In the data rows, the value 128 means zero.
Each pair is two rows. How far apart are they, by a hidden measure? 0 means very close, and 40 very far. Two or three weighted sums of its numbers give each row a place; it is the straight-line distance between the places.
[ 75  95  92  93 101  88  93  68  79  94  83  87  75  85  84  73]
[129 119 110 140 153 126 116 133 126 131 104 148 133 142 114 120] >> 15
[106 102 100  99 101 100 100  95 110 101 100  92  97  98 109 108]
[172 171 173 161 165 167 171 180 182 149 188 162 171 169 171 187] >> 13
[100 105 110  98  95 107  92  98 102 107 112  97 100  98 102 101]
[81 93 88 84 72 87 93 75 83 94 86 73 73 74 89 83] >> 7
[152 153 151 147 152 160 149 158 162 152 155 158 155 162 157 162]
[107 116 122 101 120 119 120 123 125 102 120 110 118 120 110 121] >> 9
[128  96  95 134 109  91  99 100  91 137  82 115 119 103 125  88]
[ 69  42  47  74  65  51  49  58  53  85 161  60  72  61  83  59] >> 6
[105 122 118 114 114 110 131 108 108 111 113 100 102 107 105 103]
[116 120 116 111 116 122 122 128 130 124 122 111 127 122 125 125] >> 6
[124 116 115 120 116 115 111 120 112 128 112 125 122 119 117 118]
[155 129 136 154 145 139 137 147 143 156 131 151 151 150 155 147] >> 7
[158 153 154 160 150 149 154 157 147  74 160 148 154 141 156 149]
[68 82 84 64 65 77 81 74 84 76 85 64 69 74 74 79] >> 28
[ 93  99  87  94  99  96  86 105  92 101  92  95  99  98  85 104]
[139 134 127 147 135 142 126 128 134 161 110 138 147 133 141 127] >> 7
[107 125 116 108 111 111 122 121 114 107 122 105 121 114 109 117]
[155 150 156 160 159 149 151 155 156 141 168 149 151 148 145 156] >> 15
[105 126 132 122 123 122 127 121 119 117 135 115 112 123 117 118]
[122  90  89 121  94  81  88  86  80 123  75 105 106  93 110  71] >> 21
[93 78 78 94 94 73 79 91 81 90 87 94 93 94 94 83]
[ 74 103 100  82 101  97 102  98  93  85  98  79  74  93  68  93] >> 10
[137 153 141 134 120 139 148 121 137 146 137 117 116 116 129 144]
[131 119 120 120 123 116 122 133 131 119 132 118 116 121 132 136] >> 12
[86 83 77 87 85 80 73 84 75 91 74 87 88 84 84 76]
[105 115 111 112 119 116 113 110 110 112 107 117 109 114 102 108] >> 8
[ 65  64  64  66  66  73  66  72  67  84 121  75  81  79  69  67]
[163 180 181 169 179 183 174 175 182 159 183 176 178 176 151 175] >> 18
[86 71 78 83 84 73 73 80 81 79 77 83 80 83 84 83]
[152 102 103 155 147  96 108 151  93 151 102 151 158 151 158 102] >> 16
[118 102  98 113 124 102 107 107 112 120  99 117 121 115 127 111]
[102  61  66 104  80  62  69  81  70  98  64  86  88  83 102  72] >> 6
[116 125 120  99 111 120 121 113 122 121 126 118 117 113 123 130]
[117 120 113 114 130 120 122 127 125 192 115 124 120 128 113 130] >> 23
[ 90  87  98 104  90  82  88  86  80  94  97  85  88  88  99  79]
[98 78 77 91 90 80 68 88 88 81 81 86 94 92 90 86] >> 8
[106 125 123 111 119 130 129 123 128  99 124  99 118 118 103 127]
[153 150 155 148 144 148 156 148 146 146 155 149 144 147 152 149] >> 6
[ 87  80  95  92  87  86  89  96  91 222  88  93  91  94 228  89]
[ 94  93  96 104 109  89 105 109  98  91 104 100  96 101 102 106] >> 26
[ 96  87  95  95  88  78  94  89  82 100  99  97  96  94 109  89]
[107   0   6 108 116 123 117 107 122 109 147 107 110 108 116 123] >> 39
[116 115 123 112 122 112 117 118 119 107 125 116 109 115 115 122]
[120 126 124 130 125 124 127 126 126 117 119 119 131 121 115 125] >> 9
[103 122 121 106 119 119 130 111 120 209 121 100 106 104  97 121]
[184 121 120 181 195 120 120 125 123 175 127 199 191 195 179 131] >> 27
[112 126 132 126 122 131 128 124 133 116 124 121 120 122 114 124]
[163 166 169 155 162 159 163 162 164 153 181 158 162 153 159 170] >> 5
[121  95  96 114 108  91 104  94  95 125  92  97 114  92 123 100]
[165 157 155 165 155 163 153 154 158 164 161 152 169 152 163 160] >> 16
[81 82 73 80 71 70 75 81 70 81 75 79 81 83 75 71]
[184 176 173 180 177 184 161 181 181 172 183 178 184 173 169 188] >> 12
[131 111 122 120 102 120 105 121 120 121 129 116 116 118 128 130]
[172 147 144 173 180 191 208 188 194 161 125 185 172 183 167 192] >> 17
[158 118 108 146 199 113 115  93 108 163 101 152 147 203 148  95]
[160 193 193 164 178 195 199 175 189 166 187 174 166 172 168 182] >> 29
[174 171 171 181 180 179 171 178 177 171 174 178 181 178 171 176]
[170 146 151 170 170 147 140 152 145 166 153 175 168 164 163 150] >> 8
[176 158 162 184 163 165 164 161 155 177 157 175 172 168 178 153]
[91 70 67 91 88 74 66 78 72 94 65 86 90 83 92 77] >> 15
[153 126 125 148 145 138 124 147 138 153 130 151 153 144 148 150]
[113 107 118 126 130 121 107 118 116 120 125 126 123 122 126 122] >> 9
[146 129 140 134 144 133 131 141 143 135 137 142 137 149 145 147]
[167 165 163 159 170 189 165 182 190 165 169 170 166 170 167 193] >> 11
[131 112 109 142 133 105 120 115 107 140 100 125 125 112 125 104]
[142 116 110 146 140 113 120 140 137 144  99 142 140 136 136 133] >> 11
[116 108 109 125 126 105 122 111 113 119 106 120 107 121 122 105]
[129 166 161 151 154 153 165 146 148 139 165 142 134 152 138 148] >> 12
[125 135 139 121 131 137 138 138 148 130 148 129 125 132 125 143]
[103 141 136  94  97 137 135  98  99  94 140 102 100 100  92 105] >> 17
[ 83 123 119  74  74 127 129  54  53  92 110  67  72  62  80  53]
[133 112 119 130 122 127 116 127 126 126 113 134 134 127 128 125] >> 27
[ 82  89  85  83 100  90  94  85  94  91  78  92  85  99  84  92]
[104 115 119  91  97 113 102 100 113  98 121  99  97  99 104 111] >> 3
[178 180 175 172 176 190 173 174 185 174 172 177 181 174 173 184]
[132 115 126 140 127 120 127 131 120  37 121 133 135 132 147 117] >> 34
[117 130 135 118 116 127 125 121 122 124 143 126 119 122 126 127]
[183 132 125 140 134 138 126 139 139 171 128 138 142 138 167 136] >> 19
[ 84 113 113  84  97  96 119  89  97 210 119  92  78  98  86  95]
[127 149 148 130 132 140 147 133 141 117 145 135 124 134 118 140] >> 33
[152 163 161 157 169 168 161 162 168 155 131 163 154 162 152 162]
[103 108 104 108 114 112 106 111 108 106 101 107 115 116 100 111] >> 9
[118 125 130 113 121 133 127 118 131 116 119 119 119 126 116 116]
[91 86 85 85 85 83 79 87 87 89 86 81 92 84 92 89] >> 12
[139 135 135 147  85 131 117 105 112 146 140 152 151 100 141 108]
[101 115 114  99 128 122 117 136 123 100 120 137 136 135  98 127] >> 32
[144 158 157 138 150 156 164 153 163 137 166 147 149 147 150 161]
[ 97 147 153  99 103 141 145 101 137  91 149 108 100 110  92 128] >> 12
[102 108 114  95 101 114 102 111 115  89 110  94 103 105  90 117]
[125 122 131 126 109 125 112 119 118 124 127 125 123 122 124 114] >> 5
[122 142 142 131 130 138 135 128 133 123 137 133 124 129 119 123]
[133 153 158 134 135 161 149 137 155 135 156 135 130 141 137 151] >> 7
[ 93 120 125 105  89 111 110  90 100  97 128  88  96  88  92  99]
[152 164 161 149 154 163 169 172 166 142 172 152 154 158 144 171] >> 15
[ 99 104 101 102  96 101  97  98  98 101 100  95 107  95 102 100]
[106 113 110  97 101 113 112 107 113  99 104 102 100 101  95 108] >> 12
[134 113 112 129 120 113 109 121 123 130 106 131 126 125 129 116]
[116  92  92 111 107 100  83 102  97 118  89 103 116 101 114 101] >> 9
[137 144 144 153 151 157 152 163 154 142 134 152 148 157 135 158]
[183 175 161 170 189 172 180 180 181 151 158 177 181 172 171 186] >> 17
[108 105 102 110 114 113 106 114 115 105  96  97 117 103 102 111]
[108  57  57 116  99  56  73  93  76 114 171 106  97  97 110  79] >> 4
[107 129 123 110 127 134 116 119 131 108 118 112 114 118  93 127]
[103 121 117 107 106 134 121 127 132 105 112 106 114 100 105 128] >> 10
[137 125 120 136 128 122 122 113 115  60 110 120 129 117 124 112]
[156 167 170 151 142 162 177 156 167 166 159 140 137 148 160 154] >> 25
[153 129 122 156 143 120 136 131 125 149 124 132 134 129 142 123]
[120 132 132 129 129 125 135 133 119 121 159 129 131 130 119 124] >> 13
[110 105 103 113 119 106 107 100 106 159  98 105 105 101 157 107]
[155 176 193 150 159 173 169 158 168 156 202 161 157 164 157 167] >> 27
[142 113 116 145 140 118 127 142 118 158 112 148 148 147 161 126]
[91 95 90 97 92 98 92 91 92 94 78 86 96 92 84 87] >> 6
[126 110 103 124 110 105 111 120 111 129 103 125 118 121 121 114]
[89 82 86 78 78 88 68 80 83 81 83 85 91 85 80 83] >> 7
[111  98  93 112 115 105  93 112 107 113  89 111 111 116 110 109]
[155 161 149 152 153 156 150 155 153 149 149 166 157 155 135 152] >> 12
[ 74  32  30  62  68  31  36  49  42  78 179  58  69  51  80  58]
[139 133 122 130 147 146 135 142 141 145 113 146 143 142 136 141] >> 21
[122 133 130 120 115 116 112 118 120  43 117 111 116 124 112 121]
[ 73 132 140  78  76 132 125  82 124  70 146  84  75  89  74 123] >> 35
[ 91  78  83  84  83  74  86  81  84  99  88  85  80  91 108  83]
[173 208 208 172 175 202 205 194 199 165  97 182 182 186 170 189] >> 16
[135 159 153 146 138 149 163 141 144 130 149 133 139 137 126 140]
[101 130 130 104 134 136 133 135 139 100 126 113 112 133  99 137] >> 14
[ 93  98 105 111  97  85 104  84  82  95  95  90  81  88  85  76]
[128 160 159 141 149 153 164 144 151 128 160 137 132 138 125 147] >> 11
[134 102  98 131 218  99  93 222  93 118 102 221 215 216 118  96]
[159 112 113 158 152 116 115 160 117 156 107 150 164 157 160 117] >> 17
[151 137 144 152 156 134 139 123 129 154 131 162 154 160 163 131]
[149 164 164 154 158 163 159 160 159 151 164 159 167 161 154 162] >> 6
[129 183 143  68  69 172 165 167 165 141 141  80  83  66 134 156]
[119 102 108 120 117 101 101 109 104 120 105 114 112 111 119 104] >> 33
[141 113 115 140 134 126 116 129 125 136 112 133 142 134 130 131]
[112 118 128 124 121 116 126 124 120  96 123 124 121 126 120 117] >> 14
[169 140 136 162 165 138 146 151 145 163 143 155 157 153 168 154]
[148 128 133 133 160 134 141 162 142 146 135 152 141 157 146 179] >> 21
[ 98  70  75 101  77  68  70  69  67  98  73  85  97  74  96  66]
[103 121 115 109 104 116 127 133 120 101 111  96 103  96 103 129] >> 17
[102 107 102  97 120 128 111 117 135 101  94 101  98 117 100 124]
[149 160 171 139 137 148 159 134 154 137 180 138 139 130 150 141] >> 16
[120 123 120 126 110 109 106 130 109 101 127 116 119 126 112 119]
[143 121 116 147 107 123 115 112 124 138 110 120 116 116 131 117] >> 13
[146 144 143 156 169 141 140 167 130 162 139 166 158 167 144 125]
[145 153 156 139 135 138 147 152 144 132 179 140 151 144 150 150] >> 17
[165 139 140 161 174 139 128 143 140 162 140 175 169 180 165 145]
[108 102  98 109  81  91  98  82 100 103  90  68  78  82  92  92] >> 8
[165 175 174 161 172 183 174 178 190 154 176 164 172 176 165 185]
[151 180 183 160 159 182 189 171 175 162 182 160 152 171 161 173] >> 7
[169 189 173 169 173 182 180 176 179 165 179 177 170 170 155 186]
[ 90  95  94  97 104  99  94 105 101 177  94  99  95 103 175 104] >> 24
[169 176 172 176 175 167 178 176 170 162 172 172 173 173 159 160]
[ 87 122 118  95 103 106 118 107 100  85 124  94  89 103  78 102] >> 4
[175 170 174 178 179 182 177 173 182 172 173 174 176 179 176 178]
[ 87 106 114  92 103 111 115 120 121  91 108  95  97 113  98 119] >> 2
[147 158 161 144 143 141 155 130 138 139 165 141 143 134 142 140]
[139 165 155 141 154 158 167 157 160 132 152 149 151 154 117 157] >> 15
[126 109 113 121 111 107 105 116 110  74 120 114 121 111 128 118]
[160 180 179 164 162 177 181 175 172 159 141 175 168 172 155 174] >> 24
[ 94  86  85  85  87  85  91  88  89 105  85  91  87  95 107  91]
[ 94 158 153  83  66 173 158 173 174 100 143  73  76  64  95 175] >> 20
[111 215 215 122 129 211 217 125 122 108 224 119 118 120 109 131]
[115 100 109 118 113 107 102 110 109 127 128 111 117 115 127 112] >> 25
[150 170 168 158 169 175 172 168 171 151 173 159 154 164 146 168]
[ 52 104 122  50  56 113 116 112 112  68 125  41  55  42  73 125] >> 10
[101 110 124 109 113 116 114 113 111 108 123 118 113 125 116 110]
[146 147 150 146 134 143 151 140 142 130 146 141 133 137 131 138] >> 3
[116 133 130 113 102 142 129  99  94 123 129 112 106 105 111 100]
[ 49 166 148  47  36 163 173 174 161  63 144  39  40  31  44 170] >> 21
[ 91  79  80  93  88  80  69  79  71  90  73  85 100  81  83  79]
[145 173 167 153 154 175 165 158 160 154 167 156 159 160 140 163] >> 22
[107 136 142 112 126 129 149 137 136  87 146 125 108 131 101 135]
[149 203 203 154 175 207 205 178 193 156 208 172 169 176 155 188] >> 13
[172 171 175 180 184 173 176 174 174 161 174 172 175 169 165 175]
[ 62 128 133  65  41 106 136 128 113  64 142  57  55  58  76 122] >> 17
[ 96 131 138 103 105 118 138 114 121 193 141  98 101 109 103 115]
[130 102 104 125 117 111 103 109 113 152 103 115 122 116 156 111] >> 25
[138 122 110 140 136 123 120 133 123 131 110 140 133 131 122 122]
[130 126 118 117 118 124 116 108 121 193 111 114 121 109 181 118] >> 23
[119 107 100 111  98 103  93 116 110 118 117 104 120 113 115 110]
[136 129 132 139 108 113 134 115 117 120 138 131 126 109 130 117] >> 7
[140 122 117 129 124 120 121 118 128 136 115 129 127 124 140 129]
[164  97  89 173 196 154 147 148 144  66  91 175 177 143 162 143] >> 22
[150 156 157 154 147 152 160 154 148 156 155 158 142 155 146 146]
[77 78 85 81 72 70 83 75 70 82 79 78 72 83 89 70] >> 14
[122 141 136 128 130 137 128 135 130  66 127 139 130 146 118 126]
[107 112 122 111 109 115 109 117 114 120 118 118 109 117 110 118] >> 20
[ 60 127 132  50  69 137 128 147 146  61 142  47  48  74  71 149]
[132 170 158 134 148 170 156 154 161 125 162 147 149 156 120 162] >> 17
[196 172 172 176 194 173 174 190 190 167 186 193 188 192 193 202]
[157 167 175 153 161 168 170 158 169 140  93 162 156 165 154 159] >> 2
[113 105 114 130 110 113 108 120 110 111 112 118 119 116 124 111]
[116  94  87 104 104  81 100 102  99 109  92  98 107 100 115 104] >> 15
[123 132 126 126 125 121 130 112 118 120 127 110 117 111 109 114]
[118 128 125 122 126 130 125 123 133 114 105 126 118 128 104 119] >> 14
[179 137 144 171 162 144 141 163 141 179 141 172 173 160 184 143]
[194 123 117 200 159 131 121 158 130 204 112 155 165 155 192 134] >> 13
[103 136 140 102 107 116 141 116 121 171 151 108 100 113 113 118]
[ 87  46  49  83  77  49  47  73  50  94 145  82  84  83  90  79] >> 11
[ 87 102 101  92  89  83  74  87  77  86 104  91  94  95  84  86]
[110 174 168 114 110 172 158 116 159 112 161 121 124 123 105 148] >> 29
[105  63  64 106  99  62  67  79  71 100  65  92  90  82 104  76]
[113 142 141 122 127 140 139 145 136 111 147 136 124 141 114 133] >> 29
[118 129 133 116 123 123 134 119 123 124 126 120 130 120 125 123]
[123 148 139 132 141 159 141 150 157 126 132 140 141 147 114 148] >> 17
[114 107  95 114 110 104 104 105 101 125  89 111 118 109 110 101]
[190 103 110 186 186 104 114 181 111 197 113 187 193 175 209 121] >> 31
[106 117 112  99 103 111 110  96 108 116  97 112 117 110 104 106]
[124 154 147 128 135 151 151 148 147 125 151 136 136 133 116 148] >> 13
[146 161 164 151 156 162 159 160 164  90 165 159 155 161  96 159]
[114 108 112 113 115 111 116 112 114 114 110 118 113 114 116 119] >> 18
[121 139 150 117 126 128 145 131 129 108 153 123 115 130 126 137]
[113  90  87 112 101  96  88 106 100 109  84 104 112 104 111 106] >> 13
[117 133 125 109 108 134 121 118 126 122 114 114 116 106 106 122]
[101 102  93 116 114  98 108 103  91 112  83 105 109 100  96  92] >> 15
[101  78  76  97  97  80  79  83  88  97  75  87  90  86  97  86]
[121 130 134 116 119 133 124 126 129 112 139 121 126 125 118 135] >> 16
[96 79 79 92 90 77 76 85 81 99 74 99 95 95 91 79]
[169 181 182 163 167 180 191 169 181 168 176 166 167 170 173 178] >> 14
[150 148 148 136 152 154 147 143 157 131 153 153 148 147 158 159]
[91 84 87 98 78 83 80 87 78 94 76 94 94 88 86 77] >> 6
[185 182 185 184 192 195 187 189 186 196 188 202 191 202 202 190]
[137 112 116 141 144 139 134 131 132 200 114 146 135 129 122 130] >> 30
[123 138 136 120 136 143 137 132 147 127 136 121 131 130 125 141]
[155 177 185 156 164 173 181 165 171 151 186 165 159 170 163 164] >> 11
[106 110 111 114 114 109 109 102 105 119 101 119 106 116 109 104]
[127  81  73 130 132  75  83 121  73 130 151 123 119 123 117 118] >> 15
[116 105 105 110 123 117 105 123 121 112 106 103 114 124 115 124]
[143 146 145 139 160 160 150 142 158 177 149 144 148 143 146 158] >> 13
[161 173 166 172 181 169 171 169 167 155 165 162 170 163 147 164]
[137 105 111 136 129 111 108 124 120 140 118 137 135 131 145 128] >> 8
[122 110 105 126 134 111 116 125 115 117 111 130 124 128 116 122]
[103 105 104 108 112  97 110 108 107  91 108  99 107 105 102 109] >> 10
[129  98 104 122 117 106 104 121 117 128 113 117 121 119 141 116]
[126 155 148 124 137 152 158 144 146  83 148 130 126 139  82 141] >> 19
[120 139 142 120 142 143 142 143 148 156 158 130 132 141 173 151]
[102 117 123 102 103 104 128 109 109  91 136  98  96 108 108 112] >> 6
[136 148 151 145 150 149 151 160 155 120 154 149 142 149 131 157]
[120 150 148  75  73 156 142 158 155 117 156  77  70  76 125 156] >> 18
[139 141 133 153 131 137 136 139 131 144 138 141 150 128 139 135]
[132 161 162 135 133 149 159 134 140 127 161 135 129 129 128 133] >> 7
[146 116 123 147 126 110 130 132 124  67 122 129 138 123 155 129]
[166 203 200 165 182 203 198 203 204 165 192 177 180 196 161 202] >> 37
[72 81 78 81 81 70 92 65 72 89 70 75 68 74 82 71]
[ 98  66  65  84  95  73  66  65  79  97 124  84  94  79  98  75] >> 12
[129 122 123 127 137 115 126 115 119 129 121 131 120 119 129 118]
[106 114 109 109 111 110 107 110 107 114 110 114 109 108 100 104] >> 8
[160 175 187 155 167 176 187 173 178 153 197 164 159 170 176 184]
[119 127 131 122 109 105 113 109 107 144 129 124 115 115 145 105] >> 18
[185  95  95 176 181  96 102 170 103 198  90 175 171 172 204 103]
[114 123 120 109 113 119 123 128 122 178 122 119 124 131 174 119] >> 37
[121 133 138 121 129 118 137 118 129 121 149 119 121 118 129 125]
[147 163 170 147 160 166 160 158 167 142 172 154 155 155 150 168] >> 12
[108  78  90 111 109 100  82 103  99 111  89 104 106 106 118 106]
[109 151 153  78  60 144 148 148 148  85 173  76  74  60 106 155] >> 19
[158 162 165 152 150 164 151 147 156 156 168 157 157 157 155 153]
[169 164 156 179 174 159 165 168 156 164 156 167 175 159 155 160] >> 11
[195 139 134 198 204 124 131 115 117 188 114 198 201 198 179 117]
[ 87 154 151  78 115 146 151 126 148  81 158 115 121 122  92 144] >> 32
[173 178 178 173 184 180 178 183 181 177 193 188 178 186 179 182]
[120  98 101 122 100 103  92  88  89 139  96 113 119 101 127  84] >> 24
[179 175 183 184 170 174 174 180 173 171 187 178 175 175 176 175]
[100  92 101 108 102  77  96  86  82  99  91  97  95  89 100  79] >> 20
[129 135 139 142 148 146 137 144 145 143 140 143 129 144 124 142]
[162 173 168 153 156 178 174 152 177 146 160 152 156 153 150 160] >> 18
[171 150 144 176 176 154 148 140 139 184 144 186 180 185 174 138]
[146 163 167 148 153 154 164 152 149 148 180 162 151 158 159 155] >> 9
[167 152 143 163 163 148 148 161 153 150 140 161 162 152 141 158]
[121 155 161 140 146 153 160 147 148 119 154 139 130 140 113 140] >> 12
[148 117 120 136 129 110 113 139 127 148 122 134 126 139 149 131]
[ 83 145 138  91 135 138 148 132 137  72 139 118 124 122  66 137] >> 19
[152 152 146 155 161 168 143 156 159 158 141 160 168 156 143 156]
[171 202 200 174 181 199 200 194 190 169 112 178 183 181 162 193] >> 12
[161 177 174 169 166 188 181 176 180 164 172 177 163 175 156 178]
[120 114 107 115 103 107 101 109 112 120 112 107 120 106 111 107] >> 26
[166 167 173 160 169 164 169 161 163 159 177 166 169 162 169 171]
[164 181 173 165 168 173 189 156 172 169 168 166 162 162 164 158] >> 7
[144 168 161 146 153 158 168 148 154 138 164 142 141 146 132 154]
[ 86  95 101  81  81  97  88  87  94  98  97  86  86  90  92  93] >> 9
[117 101 101 111 105 106 106 107 103 176 101 107 109 107 177 110]
[140 113 119 130 126 147 115 143 151 135 116 140 136 146 142 150] >> 31
[134 118 123 135 147 128 127 132 133 129 125 131 129 133 132 138]
[143 144 135 134 132 138 139 138 137 142 122 138 145 134 127 138] >> 16
[117 112 104 129 125 113 109 108 106 112 100 122 116 118 100 106]
[129  99 101 136 122 100 105 110  95 147  98 125 125 114 140 100] >> 11
[100 101  92 104  96  91 101 100  93 105  92 100 103 101  98  94]
[144 178 166 154 158 162 164 162 161 141 173 152 160 161 143 159] >> 13
[160 173 171 155 168 176 171 162 170 164 166 162 167 167 157 167]
[120 108 105 107 114 111  95 114 113 119  99 119 124 115 121 118] >> 10
[143  96  95 124 111  97  92 115 104 139  91 121 132 112 138 113]
[135 126 121 130 125 128 118 127 125 130 123 122 140 123 125 130] >> 8
[145 152 150 149 143 160 149 152 159 140 154 148 151 151 147 152]
[108  96 104 105  96  95 104 101  98 105 119 101  94 101 117 102] >> 9
[170 115 121 176 165 107 129 169 115 171 126 175 169 171 183 120]
[120 113 107 105 116 127 111 129 136 117 101 118 117 133 124 133] >> 25
[108  91  87 106 101  99  88  88 100 105  78  93 102  91  95  96]
[132 108 112 135 133 133 100 135 135 125 109 126 129 125 131 136] >> 15
[166 119 122 167 161 120 102 109 115 162 121 176 176 180 158 107]
[ 98 110 115 112  95 111 108 101 100 121 101  98 107  99 104  96] >> 4
[177 177 175 166 179 178 183 178 180 186 185 185 179 182 193 181]
[ 99  85  81  98  96  84  88  88  92  96  84  89  88  92 101  90] >> 13
[108 127 127 110 109 121 127 115 114 108 137 109 113 113 112 120]
[185 124 124 191 149 122 128 140 123 181 122 142 149 148 186 123] >> 25
[137 166 176 152 144 165 169 160 154 144 180 157 150 162 155 158]
[164 112 103 163 171 114 110 162 112 175  92 173 171 166 161 105] >> 33
[172 150 142 158 146 152 142 152 150 168 145 159 162 152 170 158]
[105  96 102 112 113 103 100  98 104  96  92  99 108  99 110 102] >> 15
[127 155 153 120 146 146 163 149 158 102 159 125 123 136 119 158]
[163 106 116 173 175 106  99  96 101 166 113 178 167 179 162  96] >> 13
[115 127 127 113 120 127 137 120 125 117 132 116 115 123 125 128]
[108 118 114 103 103 109 115  95 111 103 110 100  92 101  99 101] >> 6
[ 79  85  87  84  90  82  86  89  78  91  80 101  87  97  92  82]
[161 137 132 133 138 136 142 138 143 159 129 141 138 140 162 133] >> 8
[181 189 191 192 196 179 191 181 180 170  85 196 185 188 172 179]
[127 102 104 127 130 107 103 123 115 121 100 127 126 124 130 117] >> 11
[134 136 144 139 137 139 141 138 128 140 146 128 135 138 149 136]
[140 150 145 141 137 147 137 135 141 169 143 143 152 145 158 131] >> 14
[140 149 149 143 147 150 143 144 145 131 143 143 144 145 125 137]
[108 115 121 115  96 104  99  96  95 112 122 111 107 101 108  95] >> 9
[151 185 189 168 175 187 195 196 187 153 183 171 163 194 149 182]
[127 132  88 133 139 136 125 130 128 124  77 130 139 129 115 131] >> 38
[138 165 162 136 160 167 179 174 178 140 162 153 152 171 152 182]
[101 144 139 109 132 142 152 141 148  96 135 124 107 136  91 144] >> 8
[168 176 171 180 186 181 180 183 181 170 170 173 175 177 166 174]
[104 116 121 111 110 115 112 110 110 111 126 100 112 106 108 112] >> 11
[ 96  91  90  95 102  89  96  86  91 100  82  92  97  93  93  86]
[ 66 116 120  70  64 121 126 131 128  82 107  65  65  67  74 123] >> 20
[115 112 113 110 102 108  96  96 102 106 106  96 106  96  98  96]
[175 193 191 176 178 195 189 180 187 182 116 183 168 183 181 184] >> 21
[166 165 159 163 166 165 166 166 167 165 164 161 157 164 156 166]
[117  99  99 111 120 104 106 112 107 140  96 116 120 118 146 115] >> 16
[182 178 171 176 177 176 172 169 175 165 169 176 182 169 171 175]
[126 158 159 132 133 157 163 164 155 130 158 127 132 132 130 159] >> 10
[145 143 124 128 130 135 134 138 139 151 124 146 146 149 146 134]
[111  94  89 105 100  87  95 112  94 105  97  99 113 100 111 103] >> 16
[159 166 168 155 148 152 171 153 153 146 169 156 154 155 150 154]
[116  98  98 108  96  95  90 100  96 111  93 110 108 103 110  95] >> 11
[122  95  92 116 119  98  95 102  98 122  79 113 122 110 124  97]
[80 72 80 86 71 69 76 73 66 93 79 81 81 79 87 68] >> 10
[184 117 128 179 172 111 121 179 111 184 132 181 175 176 189 110]
[159 155 154 166 168 167 149 165 164 165 153 169 168 169 158 159] >> 26
[100 117 120 102 117 109 113 112 117  97 116 105 109 110 105 114]
[133 106 116 139 140  97 106 130 133 125 117 144 128 132 132 136] >> 13
[147 157 163 141 136 159 151 151 157 125 163 148 155 151 145 156]
[179 197 193 173 174 191 196 178 185 163 118 174 176 172 164 182] >> 7
[102 112 118 108 113 113 108 110 103  95 129 115 111 111  94 108]
[160 174 176 154 163 173 177 169 175 162 181 168 159 167 161 178] >> 9
[ 99 140 137  98 114 138 137 126 141  96 137 123 105 126  92 136]
[ 91 152 148  92  88 145 148 140 142  97 149  81  95 143  84 136] >> 15
[ 95 114 114 114 102  71  65  87  66  96 111 109 106 101  88  67]
[140 116 126 125 125 119 124 123 132 133 117 131 134 130 154 125] >> 16
[124 114 117 122 115 105 109 109 107 112 119 103 119 107 117 106]
[140 151 142 137 148 152 148 138 151 152 135 143 141 141 139 146] >> 16
[120 100  93 126 112  92 101  99  90 123  89 101 110  97 106  90]
[114 133 128 125 143 136 135 111 124 216 117 130 115 135 110 110] >> 31
[141 115 118 135 135 126 121 138 136 107 124 130 141 137 115 138]
[162 124 114 157 117 123 131 109 130 169 113 110 114 114 166 133] >> 14
[163 144 144 154 152 134 146 149 148 144 152 143 153 139 152 154]
[168 113 105 172 179 108 126 168 107 185 104 178 169 171 176 109] >> 13
[150 152 154 155 162 158 157 172 158 142 154 157 158 165 145 165]
[ 84  82  79  85 101  82  82  73  83  88  71  84  90  77  85  81] >> 28
[ 90  94 103 100  95  96  89  98  92 106 105 108 103 108 105  91]
[160 158 161 162 164 161 155 166 162 153 161 154 160 152 155 166] >> 10
[139 151 144 154 151 140 154 140 135 136 138 147 136 142 124 130]
[106  93  89  97  96  86  92  98  93  94  99  89 100  92  96 100] >> 12
[156 164 163 155 157 174 170 177 175 161 171 166 162 171 168 183]
[118 108 109 115 113 102 111 108 106 117 113 120 105 114 120 110] >> 15
[113  87  90 113  99  89  88  93  91 118  92 102 101  96 120  88]
[170 126 131 161 154 133 133 141 141  31 132 164 156 149 185 148] >> 36
[ 87 129 135  79  80 118 114  94 107 202 151  83  85  95  94 102]
[161 150 148 162 171 154 156 167 157 150 157 173 161 168 153 158] >> 30
[131 118 117 135 134 123 124 130 125 129 118 128 132 131 134 127]
[155 165 158 159 172 166 165 165 167 150 163 162 155 165 147 168] >> 10
